(in the rows, 128 means zero)
D: 3 groups of rows, each row roughly a mix of its group's hidden directions
D (152 x 15)
[[156 146 143 162 116 109  69 116 132 140 142 114  90 117 149]
 [118  79 144 111  92 112 140 132 123 133 171 108 152 157 156]
 [ 92 145 126 155 119 120 146 155 145 163 115 145 166 126  80]
 [136 124 128 119 123 136 172 155 120 116 172 159 183 139 124]
 [162 136 139 143 156 108 125 117 105  77 146  98 105 118  91]
 [ 94 138 105 109 138 132 188 138 156 146  86 136 140 140 119]
 [145 108 105 102 123 128  97 100  83 163  97 104 123 110 149]
 [125 155 136 140 160 111 152 126 126  83 128 143 139 111  67]
 [130 110 109 108 125 110 114 106  94 169 104  80  96 108 135]
 [123  90 130 100  97  97 165 149 147 125 174 117 119 151 127]
 [156 148 123 132 167 109 102 104  93  85  93 124 120 105 124]
 [126 133 143 138 156  92 133 134 106  82 139 124 126 107  68]
 [109 103 110  96 104 153 112 122 133 178 122 136 150 137 175]
 [122 119 170 168 156  99 120 124 113  93 129 115 133 103  86]
 [ 99  91 108 103  73 121 150 129 151 143 155 132 158 128 131]
 [160 137 148 148 161 118 136 123 107  64 139 116 113 122  96]
 [105 138 131 153 144 159  96 132 113 163  77 150 154 120 149]
 [143 134 150 170 152 179  92 127 110  99 111 133 150 132 145]
 [109 107 111  79 114  97 165 144 153 171 111 129 136 126 116]
 [114 100 101  89 163 146 175 122 117 108  99 126 146 150 123]
 [105  98 119  91  99 102 175 148 144 142 153 121 142 159 121]
 [146 146 123 132 114 144 166 102 167  92 172 124 138 159 118]
 [105 107 132 129 103  67 137 151 143 103 138 119 139  88 106]
 [ 96 103 130 117  84 101 138 135 158 150 172 124 105 151 145]
 [152 105 112  97 154 133 118  89  74 100 111 122 137 152 124]
 [135 171 130 161 156 154  99 120 110 143  74 137 131 110 126]
 [120 126 128 141 117 124  58 150 110 146  92 118  98 111 146]
 [135 114 101 106  96 147 119 134 142 175 122 122 113 133 187]
 [103  92 129 131  74 127 112 166 130 164 153 112 131 146 143]
 [120  90 122  83  97  81 153 140 134 138 165 117 125 120 120]
 [105 108 126  89 105  90 169 142 163 154 115 111 150 138 116]
 [105 131 120  77 120  91 177 127 156 143 115 124 131 147 101]
 [102  83 142 124  84 136 113 134 139 141 165 115 158 148 159]
 [ 96  91 140 132  79 143 113 139 137 148 158 121 161 149 157]
 [151 158 122 144 117 145 166  98 169 105 172 113 122 147 129]
 [115 154 153 166 104 130 121 170 173 155 151 136 128 107 139]
 [118 162 133 152 108 127 135 171 183 147 147 144 111 103 140]
 [126  83 147  93 106 100 165 130 130 103 166 141 114 151 136]
 [151 131 145 158  90 106  82 137 127 144 144 126  86 108 155]
 [112 117 121 107 134 125  89 167  89 169  90 133 121 103 128]
 [155 167 123 131 181 120 135 110 110 104  91 139 105 108 106]
 [145 154 144 160 149 110 142 137 121  81 144 125 122 117  71]
 [119  99 140 120 110  97 147 115 117  69 171 119 153 133 126]
 [ 96 165 114 134 109 118 148 155 182 167 132 138 124 110 114]
 [134 110  89  82 121 130 121 106  85 167 105 105 129 117 133]
 [154 138 152 168 101 128  84 134 142 131 156 132  92 119 163]
 [101  99 128 122  84 141 132 165 140 180 152 136 143 143 142]
 [103 131 106 143 105 101 134 132 134 184 102 121 147 106  85]
 [113  99 126  80 107 117 179 134 148 129 143 124 150 166 119]
 [139 134 132 127 137 124 185  92 152  91 163 111 133 149 105]
 [165 121 137 110 136 150 119 118 118  87 150 120  93 152 178]
 [109 113 131 154  75  86 144 133 165 106 156 112 132 114 127]
 [135 106 117 110  85  98 149 133 125 137 192 110 106 138 129]
 [111  91 147 126  77 129 125 136 139 130 171 103 157 154 148]
 [104 149 148 165 125 132 140 166 173 104 157 153 139 152 120]
 [113 108 128 128 125 120  73 160  87 153  92 133 127 105 145]
 [104 150 143 164 120 134 134 174 171 121 147 170 141 140 135]
 [134 132 137 177 136 153  65 133 111 120 129 130 127  92 146]
 [166 125 105  98 129 139 105  99  81 147 119  85 118 113 134]
 [103 106 126 151  69 115 103 123 156 140 156 111 144 103 148]
 [105  82 136 109  83 126 144 129 146 132 165 122 154 158 151]
 [103 149 101 136 122 109 161 137 143 168 101 119 147 123  75]
 [153 147 151 153 160 108 127 132 112  72 145 118 115 116  89]
 [116 150  94  91 153 140 164 136 126 123 118 147 172 133  89]
 [136 132 121 129 127 127 185  79 153 106 163 103 133 149 120]
 [107 107 132 120 135 115  84 154  95 174  87 124 117 110 137]
 [124 158 137 159 106 140 142 165 186 141 153 136 106 117 146]
 [145 125  96  98 106 165 125 120 140 159 126 133 121 148 187]
 [141 125 124 113 170 117 117  88  92 111  77 137 127  98 126]
 [157 157 124 121 176 129 132  78 125  98  94 143 120 113 119]
 [129 125 141 128  85 107 117 116 144 141 184 109  82 141 143]
 [107 108 119  99 105 140 110 128 127 179 105 147 153 127 176]
 [127 169 137 165 172 133 102 121 119 114  78 118 146 114 121]
 [ 92 131 115  99 102 109 170 145 171 157 123 131 125 154 107]
 [ 90  86 122 116  75 117 135 144 137 130 168 133 158 131 133]
 [121 131 120 133 152 183 105 113 106 135  87 155 169 124 140]
 [127  89 144 143  83  92 132 136 118  94 168 119 144 105 135]
 [153 133 147 139 138 128 180 125 135  97 180 134 163 141 120]
 [107  96 125 121  77 135 139 152 145 179 158 122 135 146 143]
 [154  87 151 113 105 109 141 134 106 104 184 123 109 141 143]
 [133  94 145 106  92  87 152 132 136 122 177 120  98 142 139]
 [138 136 156 154 108  81 101 121 113 106 165 101  96 106 132]
 [115 121 111  87 123 107 193 124 157 131 119 130 139 159 111]
 [146 150 152 170 101 109 107 163 146 130 155 122  84 115 141]
 [141 139 129 141 119 120 171  86 168  92 160 107 113 147 120]
 [130 102 115 100 131 134 133 104  69 123 109 134 169 154 101]
 [112 118 117 129  76 140 124 171 147 175 157 131 132 145 146]
 [ 99  88 141 129  72 130 123 158 157 144 155 125 129 157 128]
 [167 141 138 139 127 136 168 121 138  91 176 150 164 139 131]
 [129 172 152 163 130 132 126 141 187 124 151 128  97 127 146]
 [158 173 107 133 173 133 142 131 115 126  94 139  97 114  97]
 [147 160 143 169 112 142 130 164 167 117 166 135  98 128 139]
 [162 145 123 125 162 120 104  98  91  79 102 118 123 109 120]
 [125 120 123 112 134 123  83 158  91 165  85 146 122  99 139]
 [150 154 149 134 185 148 125 112 123 121  81 144 101 147 139]
 [124 148 151 158 164 103 145 129 133  81 130 124 120 118  75]
 [134 141 142 133 190 116 131  93 110  94  91 131 124 107 113]
 [166 135 132 123 115 150 166 133 136 116 179 155 170 142 133]
 [113 103 119  97  95  99 175 124 154 144 156 111 135 162 135]
 [163 136 136 175 137 152  77 126 101 120 136 121 114  96 147]
 [100 114 125 139  70  82 134 124 149 118 152 113 147 100 123]
 [151 110 135 114 126 143  96 137 129 111 146 139  96 124 199]
 [168 153 105 123 180 125 145 104 103 112 104 144 102 108 116]
 [100  91 128 112  72 113 133 144 144 158 161 112 152 135 139]
 [119 130 117 121 135 117  83 171  87 158  92 133 118  99 136]
 [105 129 159 156 136 126 154 160 155  90 152 166 155 139 115]
 [166 127 140 117 132 151 116 120 123  86 155 122  91 152 176]
 [111 170 122 142 104 114 131 159 179 162 142 137 118  96 122]
 [107  94 140 122  79 120 125 131 141 131 176  99 154 151 147]
 [100 149 111 141 124 110 153 141 134 163 102 134 161 123  70]
 [159 118 137 119 132 139 109 121 129  99 145 118  78 142 187]
 [102 142 150 148 132 142 153 176 159 111 155 167 150 138 113]
 [154 142 113 109 160 129 112  93 100  98  82 157 133 103 126]
 [141 165 118 131 183 122 122 109 106 118  83 146 111 101 113]
 [104 121 106  81 117 104 184 131 147 154 117 134 139 150 111]
 [148 142 144 144 137 139 175 127 146  99 175 151 168 143 127]
 [159 154 125 127 172 122 111  90 103  88  99 115 114 110 118]
 [ 94 104 118 115  82 134 111 162 139 182 130 115 110 136 134]
 [162 116 142 125 119 139 168 125 125 112 181 146 176 142 133]
 [100 148 144 158 120 128 139 179 171 113 148 165 134 141 121]
 [152 154 133 115 178 152 111 130 113 163  88 140  94 133 130]
 [122 111 121 115 117 124  80 158  97 173  92 141 123 107 147]
 [108 143 101 102 158 143 184 119 144 120 103 128 149 154 100]
 [121 122  99  95 102 149 111 118 138 176 114 147 136 134 179]
 [155 100 139 109 134 145 106 109 115  94 159 106  96 141 175]
 [143 165 119 153 157 181 105 126 128 135  80 133 143 120 119]
 [125 139 131 139 148 101 161 129 121  94 135 107 127 113  59]
 [ 90 117 129 124 142 121  92 171 100 161  87 141 126 106 129]
 [137 141 144 160 161 111 140 130 119  79 135 129 132 109  70]
 [160 149 143 140 177 164 100 139 102 136  98 143  98 129 132]
 [130 132 143 166 151 101 134 132 118  96 137 115 129 106  62]
 [164 124 133 110 146 156 122 104 119  79 141 131 101 151 173]
 [126 159 150 169 110 125 117 170 172 147 154 133 120  99 135]
 [139 117 126 115 102 163  98 125 127 162 129 141 139 149 193]
 [ 97  95 127 139  82  85 121 148 131 124 154 120 152  91 129]
 [ 88 149 115 118 104 113 138 164 165 172 132 147 141 101 117]
 [133 141 126 126 131 148 184  96 165 108 166 128 146 156 115]
 [132 140  98  85 123 158 134 108 143 147 114 138 120 166 179]
 [156 121 159 168 100 131  84 138 127 125 162 125 100 119 160]
 [ 88 125 117  90 116  96 175 126 158 150 109 134 142 150 116]
 [117 109 134 122 133 110  82 164  87 157  91 130 117 100 135]
 [114 113 132 105 112 103 182 146 155 130 148 111 131 181 122]
 [ 97 152 125 147 124 119 148 162 144 159 116 145 169 118  81]
 [106 114 126 120 133 111  93 168  91 169  93 124 113  98 132]
 [157 123 117  96 132 139 113 104 130 106 138 119  81 137 186]
 [ 82  95 131 137  73 114 129 131 157 110 160 141 146 125 137]
 [105 154 126 147 109 110 132 166 180 165 126 135 104 103 139]
 [152 127 146 140 172 126 112  97  90  87 100 139 142  99 135]
 [100 154 149 157 143 141 154 154 178 121 144 165 141 146 120]
 [163 137 136 104 154 148 113 113 117  72 153 138 107 142 162]
 [150 144 134 137 167 126  97 110  97  69 101 133 134 111 121]
 [ 92 115 116 121 126 113  84 133 120 139  67 135  97 108 130]]

one row of each group, then the others: which group is each in?
[ 88 118 125 141 119 113  79 146 124 159  91 104  93 121 138]	H
[101 146 118 153 114 113 139 150 141 172 112 138 163 109  80]	P
[150 154 118 109 168 165 127 126 132 163  78 146 108 131 120]	T

[101  91 139 121  83 145 122 130 148 127 172 118 155 160 149]	T
[139  79 138 120 142 127 124  85  80 109 108  97 130 148 128]	P
[141 144 128 166 140 157  72 121 103 126 115 145 118  84 137]	T
[140 141 130 135 132 136 175  94 153  88 170 108 140 154 112]	H
[113 135 162 163 126 129 139 166 166  99 152 170 144 140 125]	H
[117  93 137 128  82 128 161 116 160 143 171 103 126 156 130]	H
[151 109 148 118 132 162 118 139 128  87 169 133 112 140 180]	P
[102 105 132 129  90 129 150 149 156 183 159 110 124 150 136]	H
[109 141 115 135 127 112 144 148 122 159 112 130 176 102  70]	P
[115 127 134 151  81 141 111 171 159 162 160 125 122 146 149]	H
[103 124  83  85 150 135 167 118 129 138 103 130 157 139  98]	P
